Here are some points:
33:-28:-5:-28:-25:26:21:-12:3:22:41:-28:-28:13:-23:-26:-28:10:-4:26:-22:15:4:-14
7:-28:-3:-23:41:-28:-21:-17:-19:8:8:-5:11:26:12:-17:3:41:-28:11:-9:6:41:41
25:-28:31:-2:12:-24:-28:-5:0:9:41:20:-13:-4:7:-3:8:-28:-28:11:-27:27:34:-28
10:-26:33:13:36:-28:27:12:-6:35:-28:18:-28:-28:-20:-28:-17:16:1:-28:-3:-28:-6:-1
28:-8:-15:-18:-28:24:29:-12:26:-28:-7:-28:-22:33:28:-28:1:0:18:7:-26:19:-22:-5
32:-3:3:9:41:-28:24:-28:39:6:31:-27:-22:33:16:41:1:-20:-8:-28:-28:-28:0:-28
41:-8:-28:-12:-28:7:14:27:23:-28:21:-14:-28:-14:10:-28:-12:-2:23:-18:-21:-5:-28:-11
36:-28:-28:-16:-28:25:-9:28:20:-26:-20:-28:-28:27:7:-6:-28:-9:13:-28:-8:41:-27:14
9:16:-12:19:-28:-14:-28:-13:-14:-28:-25:-28:10:-28:-28:1:14:21:-28:-28:-12:7:-9:-28
-28:38:-1:-13:-17:7:-19:22:6:-28:-11:-20:14:5:31:-13:35:-15:22:-23:16:17:16:22
22:2:8:-28:-28:24:0:-11:-28:-6:-21:-9:4:-15:-28:41:-24:-17:-28:-28:41:-5:-13:-1
7:-28:-28:34:-28:-10:-28:16:13:37:29:14:-28:-26:30:-19:-27:22:-11:-27:-4:-28:41:4
-28:-17:-4:10:-10:-19:26:-3:-3:-20:-5:25:41:-28:-20:-5:29:-16:-15:-28:1:-12:-24:13
-16:41:25:36:2:35:6:19:0:-28:14:11:41:-28:35:13:16:-28:14:16:26:-28:32:41
15:-28:6:-20:-16:5:15:-28:-13:3:13:-24:-16:26:12:-17:-28:12:27:2:-19:17:-28:-3
27:17:-25:-28:-28:41:-15:19:27:-28:-7:-22:0:35:28:-19:15:17:-4:18:1:16:-2:-20
-8:-19:4:-28:-23:-28:22:32:-28:21:3:21:41:-19:-4:-28:-5:6:34:-28:9:-28:-19:4
-17:40:1:11:3:17:21:14:-12:-24:-28:-2:-5:6:-28:31:30:41:-28:41:-1:-14:41:26
20:-25:25:-18:26:24:3:-6:-22:21:10:-3:-22:-3:6:-28:-28:-20:30:-5:-8:-11:4:-27
15:-27:5:-24:-25:36:24:-28:-8:16:20:-28:-21:37:35:-28:-28:-3:26:17:-28:-3:3:-12
2:25:-23:-5:-28:-25:27:30:-28:41:32:41:41:-28:30:15:40:3:-19:-8:19:16:-28:36
-18:41:32:36:-1:31:0:22:-22:-28:-7:-9:32:-28:32:41:13:-28:15:13:29:-19:-2:16
21:-28:39:14:33:-28:7:10:0:17:-10:-20:-3:13:14:7:-7:-28:-28:-28:-21:-28:15:-11
24:6:-28:-2:-28:-17:22:-28:37:4:41:-26:-28:36:-3:25:-23:17:12:5:-28:-28:33:-21
-28:41:27:33:-2:17:2:28:-20:-28:4:-14:37:17:18:8:35:0:0:39:25:-28:25:19
24:-11:-7:-8:-18:34:21:-10:-10:-2:-28:-26:-14:25:12:-13:-14:-3:-22:3:2:38:-28:-9
19:16:24:41:8:31:14:39:-13:-25:-28:8:12:-28:5:41:-12:-27:30:16:41:19:6:2
-6:-9:-28:-25:30:-1:6:-28:-6:17:-22:10:-28:31:-28:41:27:19:-28:41:-21:40:36:-4
-28:-20:33:22:21:15:-28:-28:-28:41:-8:-28:2:28:22:15:-28:41:25:12:0:13:-12:13
-28:34:-5:11:23:13:22:29:-28:3:-18:15:41:-17:-6:3:41:-26:26:1:41:24:15:33
26:8:30:-28:-8:-15:18:15:-28:-26:-23:-7:17:-11:6:25:41:-28:37:-26:-24:6:-28:-10
-28:41:-28:35:14:13:-28:-28:38:13:-14:-7:30:34:1:8:-25:41:-28:27:21:-28:41:37
-5:-28:-2:-23:-19:-28:26:-2:-16:1:-5:4:39:-28:20:-28:-17:-3:-12:-28:-7:-28:-28:-19
Here are 16 more points, each followed by its number:
36:0:7:-28:-9:32:6:18:0:15:-6:-16:-1:14:18:-5:21:-5:36:29:29:39:-20:13 0
-6:15:-20:-19:-28:19:-20:-1:38:-28:-28:-16:24:28:12:-28:12:-1:-1:-20:-10:27:-11:-27 1
-8:5:19:37:14:22:-28:25:-23:41:10:41:-28:-28:6:-22:-20:-28:16:-3:29:-8:-1:-11 2
-27:-7:1:38:-28:-22:1:-28:-28:2:-24:-28:-7:39:17:41:-28:16:25:41:6:5:-10:41 3
-21:-6:-27:31:-28:-28:0:27:-17:1:11:41:37:-28:-18:-13:20:7:-14:-28:21:-14:-20:35 4
-28:24:20:33:6:32:9:8:-25:-26:-28:-8:30:6:24:40:-1:-13:5:32:41:6:-20:41 5
-19:-26:-28:22:-28:-28:-6:27:9:6:-26:41:14:-28:21:-19:0:17:-19:-28:14:-22:0:25 6
-18:11:33:-3:41:-20:18:39:-28:-28:-28:6:33:4:21:20:20:-28:3:-11:41:35:8:32 7
20:-28:27:3:22:-12:20:-3:26:-6:4:-22:-2:3:-11:41:27:-26:-13:-28:-28:-28:-12:-28 8
-28:41:32:-22:-28:15:10:19:41:27:-19:26:-22:2:19:1:10:-28:-28:9:30:41:0:17 9
-7:3:34:-5:34:-28:9:37:-27:-3:-28:-12:27:1:13:-10:-3:-19:15:-28:21:34:-28:16 10
-28:41:23:-28:-18:41:9:-28:-11:-20:-28:24:37:0:26:-19:-15:41:7:41:3:-1:-28:31 11
-28:-12:12:-28:41:-28:24:-6:-5:0:-20:-28:38:-12:28:-17:-14:-2:-21:37:9:1:-28:6 12
-28:41:-28:-28:14:-28:-28:-19:41:-28:-8:-28:10:23:26:3:25:-18:8:-22:32:32:-7:3 13
27:-5:29:5:-23:23:20:-8:-15:-14:-28:-13:0:-1:12:41:39:-28:34:-28:-28:-28:-15:-28 14
-28:41:-2:-4:37:9:14:31:30:28:-25:41:-28:-28:17:-19:21:-21:-9:17:41:37:-13:41 15
Which of these numbered points is nearest to each point below, looking only along the 7 directions in which the first points spread most? Its number follows each.
22:-11:-26:41:26:41:-28:0:-25:37:-20:41:-28:21:-28:4:-10:28:-17:41:-24:39:41:25 > 3
-2:-8:33:-16:36:-12:5:-1:-28:-28:-14:5:15:-10:9:-9:41:-22:28:-27:9:6:-28:-1 > 10
-20:19:13:41:-11:23:-28:31:-23:17:-11:41:-28:-28:34:-21:-19:-28:26:-18:31:-11:0:6 > 2
4:-20:0:38:24:-25:-5:-17:41:-13:-4:-28:1:36:-24:29:23:-28:-9:-28:-12:-28:2:-20 > 8
-28:-28:24:32:9:-28:-28:11:-25:28:40:19:16:27:2:16:9:4:17:41:36:38:-19:14 > 12
-25:24:33:18:37:-15:19:31:-28:-25:2:6:24:-5:-13:7:41:-28:25:-10:36:37:9:41 > 7
41:-13:-28:-28:-10:40:5:-12:41:-28:4:-28:-28:18:-22:-11:-14:29:15:12:-24:40:-25:-28 > 1
-24:38:41:-13:-13:-8:10:29:-28:-8:-19:17:22:10:25:-18:-4:-1:-28:32:18:21:36:35 > 15
10:-28:17:-11:28:-28:25:-11:16:-8:3:-21:-5:23:0:37:25:-28:2:-28:-28:-28:-28:-28 > 8
-15:-12:40:25:37:-5:20:-6:-25:-25:-24:-1:26:-28:-11:9:5:-28:11:-8:5:5:-9:-14 > 10
-28:41:-28:24:-1:41:-24:-10:41:7:-5:-28:3:38:34:-12:-27:32:-28:15:38:-28:41:35 > 3
41:16:-12:0:16:-28:28:-28:35:25:41:-20:-28:4:10:41:-28:6:19:-2:-26:-28:41:-28 > 8
37:-28:-28:-14:-13:33:8:-28:18:-27:7:-28:-28:18:-4:-9:-28:21:20:-1:-28:28:12:-28 > 1
15:-8:40:19:24:-28:0:41:-28:-28:20:9:30:14:-12:-17:24:-24:-2:-23:19:-14:-28:-13 > 10
-24:38:20:41:-28:-8:10:28:-22:-28:-28:-4:19:-10:8:14:-10:-15:-2:33:35:-19:5:39 > 5
22:6:-28:-7:33:41:-28:-10:41:-28:22:25:-2:16:19:-23:29:41:-18:24:-5:9:34:-28 > 13
14:-8:-28:-28:-28:32:-28:20:18:-1:-11:28:4:17:2:3:41:20:14:21:18:9:25:-28 > 13
-26:-18:-7:12:-16:-28:14:-2:36:-28:27:-9:7:27:27:22:24:-28:29:-17:-17:-28:-19:-10 > 13
-28:14:17:24:-28:-28:36:23:-28:-11:-10:38:31:-28:-15:-26:31:-14:-14:-28:21:13:-13:41 > 4
4:-25:-27:-28:-28:3:11:-28:16:-26:-2:-20:-18:38:18:-28:-1:25:12:14:-28:9:-8:-24 > 1
-28:41:-4:4:26:29:14:37:-14:-1:-22:1:41:-16:4:7:16:-28:21:6:41:3:31:29 > 5
-28:5:-28:14:-9:-28:-16:13:-6:40:-28:41:25:-28:29:-28:24:41:-28:-28:41:-23:-25:41 > 4
-3:-23:-28:18:-28:-15:-7:37:-15:28:-28:41:10:-28:27:-28:-11:6:-1:-21:14:-9:4:16 > 6
